0: np.array([8, -9, -27, 11, -17, 2, -1, 24, -5, 23, -19, 9])
1: np.array([11, -13, -1, -3, -2, 10, 22, -11, -26, 5, 9, 0])
2: np.array([20, -13, -29, 12, -6, 1, -9, 16, -14, 43, -13, -11])
3: np.array([-18, 50, 13, -11, 29, -52, -27, 10, 41, -42, 33, -8])
4: np.array([-27, -17, -5, 20, -33, 18, -5, -14, 2, 19, 16, -31])
5: np.array([-22, 53, -6, 1, 19, -53, -33, 12, 51, -36, 32, -26])
6: np.array([-3, -26, -14, 7, -8, 22, 22, -14, -10, 20, 5, -24])
7: np.array([54, 20, -6, -45, 29, -18, 3, 6, -24, 1, -2, -10])
8: np.array([34, -16, -27, -18, 22, 18, 3, -15, -32, 8, 6, 31])
9: np.array([24, 3, 20, 5, -76, 28, 30, -13, 28, -6, -33, 24])
10: np.array([54, 25, -17, -34, 8, -31, 19, -4, -44, -8, 8, 21])
11: np.array([16, 2, -12, 6, -7, 0, -3, 23, -21, 12, -19, 11])
12: np.array([10, 1, 36, -19, 0, 16, 30, -14, -30, -14, 4, 15])
13: np.array([10, 28, -28, -28, 2, 7, -4, 12, 8, -16, -27, 29])
14: np.array([53, 21, 1, -48, 27, -23, -1, 9, -25, 3, -1, -10])
15: np.array([19, 2, 14, -1, -78, 33, 21, -18, 23, 5, -19, 18])
16: np.array([-34, 6, 20, 23, -13, 1, 18, -20, 45, -49, -17, 26])
17: np.array([-58, 10, 46, 18, -8, -18, -18, 21, -15, -8, 56, -2])
18: np.array([10, -22, -59, 17, -12, 13, -5, 10, -11, 56, -9, -26])
19: np.array([59, -32, -121, 14, -19, 29, -20, -47, 13, 45, 2, -1])
20: np.array([-2, -2, -24, 29, -19, 0, -12, 35, -8, 24, -42, 8])
21: np.array([5, -20, -33, -8, 50, 43, 21, -12, -25, 1, -3, -18])
22: np.array([-49, -53, -9, -27, 48, -4, -23, 70, 9, 4, 26, -61])
23: np.array([-3, -11, -18, -3, 22, 26, 12, -3, -7, -4, -5, -16])
24: np.array([19, -7, 2, -13, -4, -2, -10, -6, -13, 5, 7, 17])
25: np.array([-32, -7, 2, 34, -21, 5, -6, 1, 12, 2, 3, -23])
26: np.array([17, -11, -3, -1, 5, 4, -17, -12, 2, 4, -6, 18])
27: np.array([10, -7, -31, 15, -10, 2, 0, 19, -14, 21, -14, 4])
28: np.array([9, -16, -46, -7, 40, 48, 27, -9, -43, 3, 2, -25])
29: np.array([6, -8, 2, 4, -4, 9, 22, -6, -14, 4, -8, -11])
30: np.array([-22, -3, 70, 18, -12, 6, -15, -29, -19, -23, 2, 31])
31: np.array([4, -26, -57, 19, -23, 11, -10, 11, 4, 48, -3, -17])
32: np.array([103, 8, -29, -21, 14, 8, 0, -25, -49, -32, -11, 67])
33: np.array([-7, -23, -70, 48, -24, 10, -17, 27, 5, 72, -38, -28])
34: np.array([4, -17, -9, 9, 1, 22, 27, -10, -16, 6, -2, -13])
35: np.array([19, -8, -28, 8, -10, 3, -3, 19, -15, 17, -13, 8])
36: np.array([-36, 9, 22, 19, 9, -7, 23, 14, 57, -81, -41, 17])
37: np.array([-37, -11, 6, 14, -6, 17, -6, -33, 68, 15, 9, -54])
38: np.array([-77, -1, 17, 53, -13, -33, -19, 49, -30, 5, 51, -18])
39: np.array([-8, -46, -89, 28, -32, 11, -10, -1, 20, 68, 10, -41])
40: np.array([-26, 49, 1, -4, 27, -49, -27, 17, 48, -46, 19, -10])
41: np.array([14, -7, -16, 11, -10, 0, -5, 13, -12, 19, -18, -1])
42: np.array([12, -5, -24, 12, -12, -4, -2, 14, -12, 19, -15, 4])
43: np.array([5, -5, -25, 31, -10, -4, -7, 24, -4, 23, -30, 2])
44: np.array([11, -6, -9, 2, -16, 0, -12, 15, -10, 26, -5, 2])
45: np.array([7, -38, -51, -6, 42, 39, 14, -23, -16, 19, 9, -31])
46: np.array([33, 8, -4, -23, 3, -19, -9, 8, -10, 4, 3, -4])
47: np.array([-96, -10, 35, -27, 44, -33, 25, 45, 6, 20, -34, 5])
48: np.array([21, -11, -13, 4, -1, 2, -11, 3, -14, 41, -5, -10])
49: np.array([-18, 17, 39, -11, -11, 16, 5, -36, 36, -5, 19, -27])
50: np.array([17, 5, -5, 3, -3, -3, -2, 19, -20, 3, -21, 17])
51: np.array([-10, -29, 32, 17, -11, -1, 9, -15, 35, -25, -23, 23])
52: np.array([-13, 7, 35, 3, -17, 11, 2, 6, -12, -13, 4, -1])
53: np.array([-8, 18, 5, -15, -20, 17, 22, -31, 34, 8, -7, -28])
54: np.array([-62, 14, 36, 56, -8, -33, -10, 57, -52, -21, 38, -2])
55: np.array([24, 0, 0, 7, 2, -6, -9, 11, -23, 32, -16, 0])
56: np.array([23, -2, -45, 15, -4, 14, 5, 29, -36, 34, -33, 7])
57: np.array([10, 14, -10, 28, -14, 1, -5, 37, -18, 6, -44, 21])
58: np.array([23, -6, 13, -22, 8, 7, -9, -10, -14, -5, 5, 36])
59: np.array([-65, -3, 38, -21, 30, -19, 19, 35, -1, 10, -18, 10])
60: np.array([32, 21, -3, -35, -3, -30, 3, 7, -14, 0, 14, 6])
61: np.array([20, -5, -96, -18, 11, 31, -3, -28, -2, 32, 17, 10])
62: np.array([22, -17, 4, -10, 55, 15, 9, -13, -19, -2, -6, -8])
63: np.array([8, -48, -55, 10, -5, 24, 35, -33, -10, 46, 18, -40])
64: np.array([-26, 32, 23, 11, 17, -30, -19, 14, 28, -35, 6, -4])
65: np.array([37, -11, -19, -7, 22, 18, -11, -22, -19, -5, -14, 38])
66: np.array([-31, -32, -52, 33, -7, -28, 8, -28, 55, 35, 74, -64])
67: np.array([-24, -22, -25, 24, -2, -25, 3, -37, 61, 23, 77, -62])
68: np.array([12, -16, -24, -7, 21, 11, 7, -3, -6, 9, -1, -4])
69: np.array([17, -23, -37, -5, 48, 31, 20, -13, -27, 3, -2, -13])
70: np.array([0, -19, -44, 23, -21, 8, -10, 14, 3, 45, -8, -12])
71: np.array([20, 0, 20, 3, 2, -2, 27, -3, -26, -9, -16, 11])
72: np.array([-31, 19, 17, 7, 10, -23, -25, 10, 34, -23, 17, -12])
73: np.array([5, 0, -28, 16, 28, 56, 54, -7, -60, -16, -22, -15])
74: np.array([0, -16, -39, 35, -17, 4, -23, 29, -5, 64, -34, -17])
75: np.array([-10, -14, -38, 1, 40, 0, 11, 55, -3, 2, -37, -15])
76: np.array([-15, -26, 32, 36, -9, 6, -7, -25, 18, -27, 0, 5])
77: np.array([-83, -5, 22, 63, -4, -7, -30, 33, -34, 13, -4, 34])
78: np.array([-36, 10, 17, 31, -16, 9, 22, -17, 31, -48, -23, 23])
79: np.array([24, -19, -18, -2, 14, 26, 44, -17, -43, 1, 3, -9])
80: np.array([54, 15, -15, -66, 26, -21, -7, 6, -13, 10, 10, -25])
81: np.array([5, -6, -29, 46, -15, 2, -18, 30, 0, 52, -48, -17])
82: np.array([56, 18, 6, -48, 25, -22, -3, 11, -26, -3, -3, -6])
83: np.array([-40, 25, 39, -4, -3, 23, 18, -34, 16, -51, 13, 34])
84: np.array([-71, 41, 10, 26, 23, -28, 28, 9, 81, -107, -44, 23])
85: np.array([-13, -33, 49, -10, -9, -2, -4, -28, 25, -15, 12, 24])
86: np.array([19, -16, -10, -15, 4, 4, -10, -12, -6, 7, 12, 21])
87: np.array([-2, -10, 1, -11, 18, 24, 6, -6, -13, 0, 12, -18])
88: np.array([7, -12, -21, -11, 25, 19, 14, -3, -13, 2, -5, -6])
89: np.array([18, -9, 8, -2, 5, 3, -18, -13, 1, 1, -3, 25])
90: np.array([16, 11, 2, 0, -5, -3, -6, 28, -22, 8, -20, 24])
91: np.array([18, -8, -50, 31, -1, 14, -5, 28, -24, 41, -36, -3])
92: np.array([-3, -22, -1, 10, -61, 40, 17, -20, 35, 9, -5, -3])
93: np.array([16, 26, 4, -37, 11, 9, -11, 1, 6, -29, -7, 46])
94: np.array([-24, 15, 42, 4, -6, 6, 3, -25, 35, -12, 8, -25])
95: np.array([59, 25, -2, -58, 34, -18, 2, 14, -27, -4, -1, -7])
96: np.array([3, -27, -14, -4, 41, 26, 6, -18, -7, 17, 3, -34])
97: np.array([17, -8, 24, -23, -94, 28, 12, -24, 36, 21, 7, 14])
98: np.array([-28, -11, -1, 25, 19, -24, 4, -23, 57, -3, 52, -36])
99: np.array([23, 0, 0, -7, 3, 10, 24, 5, -30, -8, -8, 15])
100: np.array([14, -8, -29, 10, -16, 1, -4, 19, -13, 20, -14, 5])
101: np.array([15, -20, -11, -16, -1, 6, -20, -19, 4, 20, 20, 14])
102: np.array([-31, -2, 20, -3, -2, 12, 0, -21, 49, 3, 11, -26])
103: np.array([-3, -11, -6, 3, -5, 24, 28, -11, -13, 3, -5, -9])
104: np.array([-17, -14, 73, -7, 9, 34, -22, -38, -34, -33, 47, 20])
105: np.array([-43, 13, 12, 22, -9, 8, 20, -20, 41, -54, -12, 26])
106: np.array([12, 34, -21, -25, -3, -1, -12, -3, -8, 16, -10, 17])
107: np.array([24, -3, -45, 11, 8, 8, 6, 21, -37, 26, -26, 6])
108: np.array([5, -14, 10, 16, -60, 31, 13, -18, 34, -4, -20, 5])
109: np.array([-56, 2, 20, 38, -30, -15, -17, 12, -17, 10, 55, -34])
110: np.array([10, -16, -6, -4, -92, 47, 17, -29, 32, 23, -5, 2])
111: np.array([-25, -1, 2, -8, -8, 19, 12, -36, 59, 12, 5, -35])
112: np.array([-57, 9, 26, 45, 2, -22, -10, 38, -18, -14, 20, -3])
113: np.array([7, -11, -24, 10, -21, -1, -16, 11, 5, 38, -7, -11])
114: np.array([11, 11, -18, 24, -12, -3, -4, 39, -14, 5, -46, 23])
115: np.array([21, 3, 0, -20, -2, -17, -14, 4, 2, 17, 3, -13])
116: np.array([-6, -25, -45, 22, -31, 1, -17, 12, 15, 53, -11, -21])
117: np.array([-2, 81, 44, -12, 15, -50, -25, 9, 17, -66, 20, -5])
118: np.array([16, 7, -11, 6, -13, -2, -5, 30, -17, 12, -27, 15])
119: np.array([59, 57, 14, -53, 9, -62, 11, 1, -19, -12, 7, 8])
120: np.array([-12, -23, 58, 20, 9, 16, -29, -25, -1, -45, 31, 18])
121: np.array([12, -6, 3, -6, 12, 8, 4, -2, -12, 3, 0, -4])
122: np.array([17, -18, -9, -3, 6, 10, -17, -14, -1, 0, -7, 32])
123: np.array([-26, -2, -18, 5, -21, 26, 8, -42, 59, 25, 9, -53])
124: np.array([30, 7, -2, -22, 6, -9, 3, 10, -22, -5, -2, 12])
125: np.array([30, 12, 27, -41, 8, -47, -22, 11, 14, -1, 12, 3])
126: np.array([-35, -7, 36, 38, -22, -5, 13, -35, 52, -34, 11, -3])
127: np.array([20, -23, -17, -3, 11, 25, 25, -19, -28, 25, 14, -28])
128: np.array([27, -11, -13, -3, 3, 5, -8, -9, -10, 3, -12, 22])
129: np.array([42, 3, -31, -31, 3, -23, 3, -6, -15, 22, 20, -18])
130: np.array([-20, 12, 29, -4, -11, 6, 5, -27, 30, -3, 10, -15])
131: np.array([25, -3, -2, -21, 0, -13, -5, 4, -6, 10, 2, -5])
132: np.array([8, -8, 9, -14, -72, 47, 19, -24, 10, 7, -2, 14])
133: np.array([9, -11, -40, 41, -9, 7, -11, 37, -13, 50, -49, -8])
134: np.array([6, -8, 0, -11, 32, 27, 12, -3, -21, -17, -10, 2])
135: np.array([-56, -6, 18, 47, -5, -23, -11, 28, -6, -8, 23, -15])
136: np.array([25, -12, 9, -9, 12, 15, 32, -24, -36, 9, 9, -5])
137: np.array([-41, -62, -3, 3, -16, 12, -14, -41, 43, 37, 23, -10])
138: np.array([53, 24, -9, -65, 16, -42, -5, 7, -1, 9, 12, -6])
139: np.array([1, 41, -34, -29, 5, -4, -4, 11, -16, 14, -11, 19])
140: np.array([35, 18, 7, -42, 9, -23, -14, 16, 1, 5, -7, -13])
141: np.array([21, -5, -28, 16, -1, 2, -6, 23, -30, 30, -25, 3])
142: np.array([30, 2, -4, -19, 0, -10, -4, 6, -9, 7, -1, -9])
143: np.array([56, 14, 3, -9, 4, 4, -17, -12, -13, -33, -21, 63])
144: np.array([30, 13, -2, -22, -9, -30, 5, -2, -13, 4, 14, 7])
145: np.array([16, -21, 2, 1, 12, 12, 25, -25, -22, 20, 13, -28])
146: np.array([-14, -31, 25, 25, -11, -2, 3, -16, 33, -20, -21, 15])
147: np.array([11, -5, 8, -12, 9, 3, 7, -2, -14, 0, 3, 4])
148: np.array([32, -3, -26, -10, 9, 4, 6, 10, -39, 22, -6, 11])
149: np.array([24, 4, -11, 6, -1, 2, 10, 23, -30, 1, -27, 18])
150: np.array([-63, 22, -3, 37, -11, 6, 21, -28, 51, -47, -13, 22])
151: np.array([12, -16, -2, -27, -7, 11, 11, -13, -26, 11, 30, -3])
152: np.array([102, -2, -26, -17, 14, 16, -19, -47, -32, -31, -6, 77])
153: np.array([39, -12, -24, -15, 25, 9, 2, -13, -31, 5, 1, 24])
154: np.array([24, -4, -5, -4, 7, 4, -12, -7, -7, -7, -11, 26])
155: np.array([-69, -5, 12, 49, -12, -22, -15, 37, -25, 7, 51, -21])
156: np.array([11, -12, -29, 7, -14, 5, 2, 18, -12, 22, -8, 3])
157: np.array([-5, -26, -29, 0, -92, 55, 19, -32, 34, 40, 15, -11])
158: np.array([7, 2, -1, -8, 26, 29, 16, -2, -32, -13, -2, 0])
159: np.array([-36, -8, 2, 10, -12, 15, -3, -20, 48, 15, 8, -36])
160: np.array([-60, 9, 33, 42, -11, -26, -16, 37, -34, -4, 45, -10])
161: np.array([-56, -4, 18, 46, -3, -23, -15, 32, -10, -7, 23, -11])
162: np.array([39, 1, 5, -24, 13, -57, -16, 1, 2, 10, 9, 1])
163: np.array([-29, 27, -10, 18, -8, -30, -25, -2, 43, -11, 32, -38])
164: np.array([-37, 27, 46, 43, -22, -24, -3, 30, -42, -31, 29, -4])

np.array([-50, 1, 26, -8, 12, -7, 20, 31, -10, 4, -31, 3]) 59
np.array([32, 9, 3, -24, 8, -11, 1, 8, -20, -5, 0, 3]) 124
np.array([-34, -12, 39, 43, -14, 0, 9, -37, 51, -49, 22, -10]) 126
np.array([-82, 23, -30, 37, -14, 13, 24, -37, 58, -32, 5, 5]) 150
np.array([-75, 20, -12, 14, -13, 8, 17, -44, 61, -35, 23, 12]) 150
np.array([35, 17, 8, -17, 4, -21, 3, 8, -16, -11, -7, 13]) 124
np.array([-9, -18, -22, 3, 55, 55, 24, -13, -21, 2, -4, -43]) 21
np.array([51, 20, -10, -56, 31, -24, -6, 6, -7, 10, 1, -23]) 80
np.array([26, -14, -23, -7, 17, 29, 44, -17, -51, -1, 4, -2]) 79
np.array([-84, -8, 27, -18, 39, -29, 29, 57, -3, 19, -48, 12]) 47
np.array([-28, 4, 15, -3, -2, 10, 3, -19, 50, 4, 3, -27]) 102
np.array([32, 23, 4, -49, -1, -23, -3, 3, -12, 5, 16, 4]) 60
np.array([20, 7, -103, -23, 11, 36, 10, -16, -14, 27, 8, 16]) 61
np.array([19, -1, -7, 0, 4, 13, 24, 3, -31, -10, -8, 8]) 99
np.array([-25, -45, 17, 22, -11, -8, -8, -26, 45, 5, -6, 8]) 146
np.array([7, -20, 7, 20, -58, 13, 14, -10, 49, -3, -26, 9]) 108
np.array([39, 17, 19, -27, 13, -23, 0, 16, -23, -19, -5, 25]) 124
np.array([-3, 77, 47, -9, 6, -46, -21, 8, 8, -63, 21, 0]) 117
np.array([10, -11, -5, -10, -2, 11, 22, -6, -26, 5, 8, -1]) 1
np.array([11, -3, -7, -9, -10, 0, -7, 9, -13, 24, 3, 3]) 44
np.array([82, 21, -62, -5, -6, 27, -26, -48, -2, -12, -31, 63]) 152
np.array([-6, -30, -41, 14, -11, 20, 12, -12, 0, 32, 7, -38]) 6
np.array([16, -5, 2, -3, 2, 8, 22, 3, -27, -5, -8, 11]) 99
np.array([-54, 17, 63, -22, 2, -10, 21, 18, -17, 0, -1, 8]) 59
np.array([-7, 18, 47, 11, -23, 6, 4, 1, -17, -25, -3, -2]) 52
np.array([-33, 6, 37, -8, 24, 4, 27, 29, 50, -102, -43, 8]) 36
np.array([2, -29, -14, -9, -90, 51, 8, -42, 36, 48, 20, -13]) 157
np.array([2, 34, -23, -24, 1, 5, 10, 21, 13, -9, -39, 39]) 13
np.array([-36, -6, 2, 18, -12, 12, -6, -25, 49, 15, 16, -36]) 159
np.array([-62, 4, 45, 44, 3, 1, -28, 16, -14, -4, -26, 49]) 77
np.array([-30, -3, 8, -22, 0, 22, 3, -38, 58, 18, 21, -36]) 111
np.array([-16, 53, 27, -23, 30, -48, -34, 10, 38, -49, 39, -3]) 3
np.array([1, -33, -14, 25, -78, 16, 13, -24, 61, 24, -13, -13]) 92
np.array([13, -7, -7, 2, -16, -6, -14, 12, -3, 29, -11, -6]) 44
np.array([-59, -9, -4, 56, -32, -11, -12, 11, -6, 16, 40, -42]) 109
np.array([-36, 20, -17, -1, 18, -39, -36, 3, 63, -6, 42, -35]) 163
np.array([-31, 16, 3, 16, -13, -16, -25, -11, 35, -6, 28, -38]) 163
np.array([39, 14, 6, -40, 12, -36, -9, 21, 1, -10, -5, 7]) 140
np.array([-21, -27, 13, -10, -37, -19, -9, -127, 71, -3, 12, 116]) 85
np.array([-54, 79, 10, -1, 0, -59, 45, 53, 71, -106, -72, 50]) 84
np.array([-68, 20, 61, -31, 19, -24, 30, 40, -27, 2, -30, 16]) 59
np.array([12, -7, 8, -7, -1, 14, 24, -11, -24, 1, 5, 1]) 1
np.array([-59, 41, 27, 14, 24, -18, 24, 14, 65, -110, -40, 31]) 84
np.array([4, -37, -18, -22, 48, 27, -4, -37, 4, 25, 20, -35]) 96
np.array([-76, 11, 52, -34, 28, -25, 22, 40, -9, 4, -13, 1]) 59
np.array([16, -24, -24, 3, 10, 29, 40, -22, -34, 9, 0, -15]) 79
np.array([48, 5, -13, -50, 25, -18, -5, 6, -10, 15, 16, -25]) 80
np.array([-45, 11, 42, 26, -16, -13, -11, 15, -13, -14, 34, -11]) 17
np.array([-59, 33, 10, 33, 17, -16, 26, 9, 75, -104, -45, 28]) 84
np.array([46, -1, -33, -38, 19, -6, 4, 0, -24, 18, 13, -14]) 129
np.array([35, 16, -1, -30, 11, -11, 2, 13, -20, -7, -2, 12]) 124
np.array([-2, 28, -35, -45, -8, 17, -20, -17, 19, 20, 17, 24]) 106
np.array([19, -13, 19, 0, 13, 8, 33, -21, -28, 6, 0, -7]) 136
np.array([50, 14, 42, -71, 28, -48, -33, -2, 3, 2, 25, -13]) 125
np.array([-70, 24, -21, 44, -9, 14, 23, -32, 52, -48, -16, 15]) 150
np.array([-11, 61, 47, -5, 3, -37, -16, 7, 12, -57, 16, -9]) 117
np.array([-20, -9, -29, 25, 8, -36, 15, -18, 33, 11, 52, -40]) 98
np.array([-34, 24, 15, 12, -17, -28, 25, 20, 58, -60, -41, 23]) 36
np.array([-53, 12, -5, 38, -16, 2, 21, -25, 55, -42, -14, 13]) 150
np.array([-13, 3, 25, 6, -3, 11, 4, 19, -11, -12, -13, 6]) 52
np.array([29, 7, 9, -29, 2, -24, -15, 2, 7, 14, 3, -23]) 115
np.array([-20, 5, 29, 2, -13, 9, -4, 1, -8, -4, 8, -2]) 52
np.array([-27, 22, 28, -17, -3, -15, 27, 34, 44, -72, -36, 17]) 36
np.array([-27, 40, -17, -3, 27, -56, -37, 15, 68, -29, 34, -26]) 5
np.array([-21, 25, -60, -61, 29, 26, 10, 11, 29, -10, -27, 55]) 13
np.array([-55, 36, 19, 32, 13, -26, 26, 0, 68, -92, -44, 35]) 84
np.array([11, -12, 1, -13, -7, 10, 28, -15, -23, 4, 7, 6]) 1
np.array([-35, -6, 16, 29, -20, -7, 12, -20, 56, -40, -14, 17]) 16
np.array([6, -23, 8, 27, -61, 8, 18, -14, 49, 0, -25, 8]) 108
np.array([-20, 8, 25, 18, -20, 8, -4, -5, -2, -6, 5, -12]) 52
np.array([-15, 19, 45, 20, -15, 6, 3, 3, -10, -19, -6, -2]) 52
np.array([-23, 38, 13, 16, 22, -36, -15, 15, 36, -41, 1, -6]) 64
np.array([11, -9, -13, 0, -98, 44, 20, -25, 37, 26, -17, 4]) 110
np.array([26, 4, -8, -29, -5, -19, -12, 8, 10, 19, 13, -21]) 115
np.array([-43, 22, 56, 29, -4, -22, -9, 31, -38, -29, 33, 11]) 164
np.array([-22, 3, 25, 17, -10, 5, 1, 6, -1, -8, 1, -4]) 52
np.array([-45, -16, 17, 37, -26, 15, 11, -41, 50, -24, 25, -22]) 126
np.array([13, -9, 11, -15, -3, 9, 31, -13, -25, -4, 10, 7]) 1
np.array([-23, -45, 16, 4, 43, 9, -13, 42, 13, 17, -36, -16]) 75
np.array([29, 10, -8, -17, 11, -14, 4, 18, -19, -4, -8, 11]) 124
np.array([21, -2, 10, -2, -89, 39, 21, -17, 27, 12, -18, 17]) 15
np.array([-71, -7, 7, 58, -38, 9, 21, -57, 58, -11, 20, -28]) 126
np.array([16, -7, -15, 20, -9, -5, -19, 19, -12, 45, -18, -8]) 2
np.array([1, -43, -93, 29, -20, 17, -3, 6, 5, 81, -6, -36]) 39
np.array([-9, 67, 46, -31, 16, -47, -32, 3, 21, -53, 49, -4]) 117
np.array([11, -25, -47, 22, -8, 5, -8, 10, -8, 56, -14, -23]) 18
np.array([-28, -25, 72, -7, 5, -8, -101, -19, 42, 30, -11, 65]) 85
np.array([38, -9, -36, -25, 13, -8, -7, -2, -11, 32, 12, -29]) 129
np.array([-38, -28, -10, 7, 10, -21, -9, -35, 68, 24, 89, -51]) 67
np.array([-15, -20, 54, -12, -7, 21, 5, -23, 10, -22, 7, 26]) 85
np.array([55, 24, -13, -35, 13, -31, 21, -2, -38, -6, 9, 11]) 10
np.array([-41, -1, 50, 28, -20, 8, 12, -44, 39, -41, 24, -1]) 126
np.array([50, 0, -33, -34, 19, -10, 9, 5, -22, 16, 4, -13]) 129
np.array([-37, -20, 11, 47, -25, 2, 8, -36, 52, -25, 6, -14]) 126
np.array([8, -2, -48, 46, -13, 6, -16, 38, -14, 48, -47, -2]) 133
np.array([12, -6, -10, -15, -16, 2, -12, 15, -15, 28, 11, 15]) 44
np.array([-16, -1, 73, 26, -6, 3, -13, -26, -14, -25, 4, 29]) 30
np.array([-3, -6, 5, -14, 36, 22, 10, -7, -13, -17, -7, -1]) 134
np.array([17, -5, 14, -1, 9, -2, -14, -14, 2, -5, -7, 33]) 89
np.array([-9, 2, 87, 7, -32, -49, -12, -51, 54, -21, -11, 59]) 85
np.array([-48, 14, 60, 27, -23, 5, -19, -13, -25, 0, -3, 25]) 30
np.array([-87, 4, 48, -36, 64, -37, 29, 67, -6, 1, -46, 28]) 47
np.array([-5, 31, -23, -28, -4, -10, -23, -8, 5, 49, 8, -4]) 106
np.array([-14, -34, -56, 17, -12, 37, 15, -12, 0, 33, 16, -41]) 63
np.array([19, 2, -21, 23, -1, 0, -5, 26, -26, 24, -34, 5]) 141
np.array([-37, -24, 21, 37, -24, 12, 15, -35, 45, -23, 10, -10]) 126
np.array([-34, -10, 21, 13, 11, -17, -7, -26, 58, 3, 52, -38]) 98
np.array([12, -16, 0, 8, -5, -2, 21, -12, -11, 3, -8, -3]) 29
np.array([-39, 5, 25, 11, 10, 6, 17, 7, 43, -77, -32, 15]) 36
np.array([-33, 10, 5, 16, 11, -24, -23, 0, 42, -12, 23, -20]) 72
np.array([58, 37, 25, -56, 30, -69, -7, 20, -17, -28, -10, 34]) 119
np.array([-20, -26, 52, -8, -3, 6, -4, -27, 14, -10, 6, 31]) 85
np.array([20, -7, -11, -19, -4, -9, -11, 2, 5, 24, 8, -20]) 115
np.array([2, -4, 26, -5, -51, 41, 13, -23, 12, -9, 0, 20]) 132
np.array([9, -11, 17, 23, -59, 7, 14, -9, 41, -12, -30, 16]) 108
np.array([103, 8, -31, -18, 1, 17, -30, -47, -17, -28, -16, 80]) 152
np.array([-7, -19, -53, -3, 42, 68, 33, -17, -36, 8, 2, -42]) 28
np.array([-42, -5, 42, 21, -23, 6, 15, -39, 35, -33, 24, -6]) 126
np.array([-5, -16, -13, -15, 55, 53, 21, -20, -31, -2, 7, -39]) 21
np.array([-12, -18, -21, -1, 55, 63, 23, -21, -17, -1, -7, -42]) 21
np.array([29, -5, 6, -2, 4, -4, -12, 14, -19, 34, -2, -3]) 55
np.array([-38, -6, 69, -48, 36, 13, -33, 67, -28, -45, 39, -8]) 17
np.array([-25, -31, 32, 5, 3, 11, -6, -32, 12, 1, 0, 25]) 85
np.array([27, -8, -37, 9, 7, 3, 7, 14, -36, 20, -25, 5]) 107
np.array([-58, 0, 29, -28, 30, -14, 18, 45, -15, 4, -21, 2]) 59
np.array([35, 14, 4, -55, 6, -20, -9, 8, -1, 6, 10, -8]) 140
np.array([7, -6, -11, 6, -17, -1, -16, 18, -4, 31, -9, -2]) 44
np.array([31, 3, 0, -22, 5, -11, 0, 9, -15, -5, 2, 10]) 124
np.array([1, -31, -60, -9, 62, 5, 15, 68, 4, 14, -43, -18]) 75
np.array([11, -25, -5, -7, -1, 5, -23, -20, 8, 11, 10, 18]) 101
np.array([12, -27, -3, -11, 65, 21, 10, -25, -13, -1, -8, -17]) 62
np.array([-55, 3, 41, -2, 15, -11, 23, 34, -14, -5, -35, 18]) 59
np.array([-34, -39, 10, 34, -11, 45, -24, -40, -4, -2, 34, -16]) 4
np.array([-40, -27, -19, 32, 3, -17, -8, -32, 63, 22, 53, -58]) 67
np.array([3, -9, -13, 4, 28, 57, 58, -15, -56, -11, -12, -20]) 73
np.array([-14, -9, 69, 17, -4, -3, -7, -19, -1, -42, -1, 29]) 30
np.array([18, -5, 5, 2, -80, 39, 25, -18, 25, 8, -21, 15]) 15
np.array([-32, -14, 2, 22, -11, 7, -4, 8, 16, 10, 0, -15]) 25
np.array([46, -4, -31, -35, 18, -6, 1, 4, -22, 23, 8, -19]) 129
np.array([6, -15, 10, 11, -69, 16, 15, -20, 42, 6, -13, 8]) 108
np.array([4, -2, 30, -34, 0, 27, 26, -20, -29, -7, 32, 4]) 12
np.array([-14, 14, 42, 9, -30, 14, 2, -12, -12, -12, 21, -15]) 52
np.array([-10, -19, 75, -11, 4, -17, -5, -20, 23, -25, -5, 44]) 85
np.array([-16, -2, 12, 23, -3, -23, 4, -27, 26, -6, 47, -35]) 98
np.array([-22, -8, 8, 21, -2, 11, -7, 16, 3, 0, -12, -6]) 25
np.array([14, 3, 18, 3, 13, 10, 24, -2, -31, -15, -10, 4]) 71
np.array([-6, -17, -7, -20, 12, 20, -1, -15, -4, 20, 24, -26]) 87
np.array([-4, 2, -23, -7, 10, 9, 13, 17, 11, -17, -47, 47]) 13
np.array([4, -33, -23, 14, -11, 7, 19, -17, 3, 29, 2, -25]) 6
np.array([-16, -38, -63, 9, 51, 68, 26, -26, -16, 21, 4, -57]) 45
np.array([18, 0, 20, -6, 0, 3, 20, -6, -26, -10, -8, 12]) 71
np.array([20, -9, -17, 6, 19, 30, 42, -11, -44, 3, -14, -13]) 79
np.array([-7, -44, 16, -16, 49, 7, -7, 61, -10, 10, -24, -35]) 75
np.array([-44, 6, 19, 16, 17, -1, 22, 7, 58, -80, -32, 14]) 36
np.array([31, 20, -3, -32, 0, -25, 4, 7, -15, -3, 0, 7]) 60
np.array([22, 0, 19, -17, 8, -2, -11, -4, -15, -6, -1, 30]) 58
np.array([32, 18, 17, -37, 3, -23, -12, 7, -2, -5, -1, -3]) 140
np.array([34, -18, -10, -10, 29, 20, -17, -27, -15, -2, -16, 51]) 65
np.array([-17, 15, 32, 19, -16, 8, 0, 1, -7, -12, 2, -7]) 52
np.array([64, -4, -22, -6, 5, 12, -25, -40, -6, -3, -8, 38]) 65
np.array([-18, -5, 66, -32, 6, 15, -19, 37, -32, -31, 40, -20]) 52
np.array([14, -9, 6, 7, -5, -1, 19, -10, -15, -1, -8, 3]) 29
np.array([-56, 15, 65, 26, -3, 1, -22, 5, -22, -6, -19, 49]) 30
np.array([-17, -39, -50, 5, 18, 34, 8, -15, 8, 24, 10, -46]) 45
np.array([-23, -24, 50, 0, 11, 0, -5, -26, 16, -11, -8, 35]) 85
np.array([-4, -29, 2, -1, -69, 28, 12, -32, 43, 18, 8, -8]) 92
np.array([8, -30, -23, -17, -15, 14, 11, -15, -8, 26, 34, -13]) 151
np.array([63, 27, 1, -61, 34, -20, 3, 15, -26, -6, -5, -3]) 95
np.array([-20, -36, 23, 14, -11, -5, -10, -25, 41, 0, -1, 11]) 146
np.array([-18, -6, 21, -8, -13, 14, -3, 8, -11, 4, 15, -1]) 52
np.array([-25, -9, 18, 7, -16, 7, -12, -1, 10, 9, 15, -10]) 25
np.array([22, -46, -76, 3, -36, 9, -27, -38, 32, 58, 38, -26]) 39
np.array([11, -17, -4, -3, -92, 39, 16, -19, 39, 32, 1, 0]) 110
np.array([33, 13, 31, -26, 8, -38, -8, 14, -2, -9, -5, 13]) 125
np.array([22, 40, -49, -38, 25, 13, 9, 10, 9, -27, -22, 18]) 13
np.array([-53, 7, 42, 36, -5, -23, -11, 31, -17, -18, 25, -3]) 112
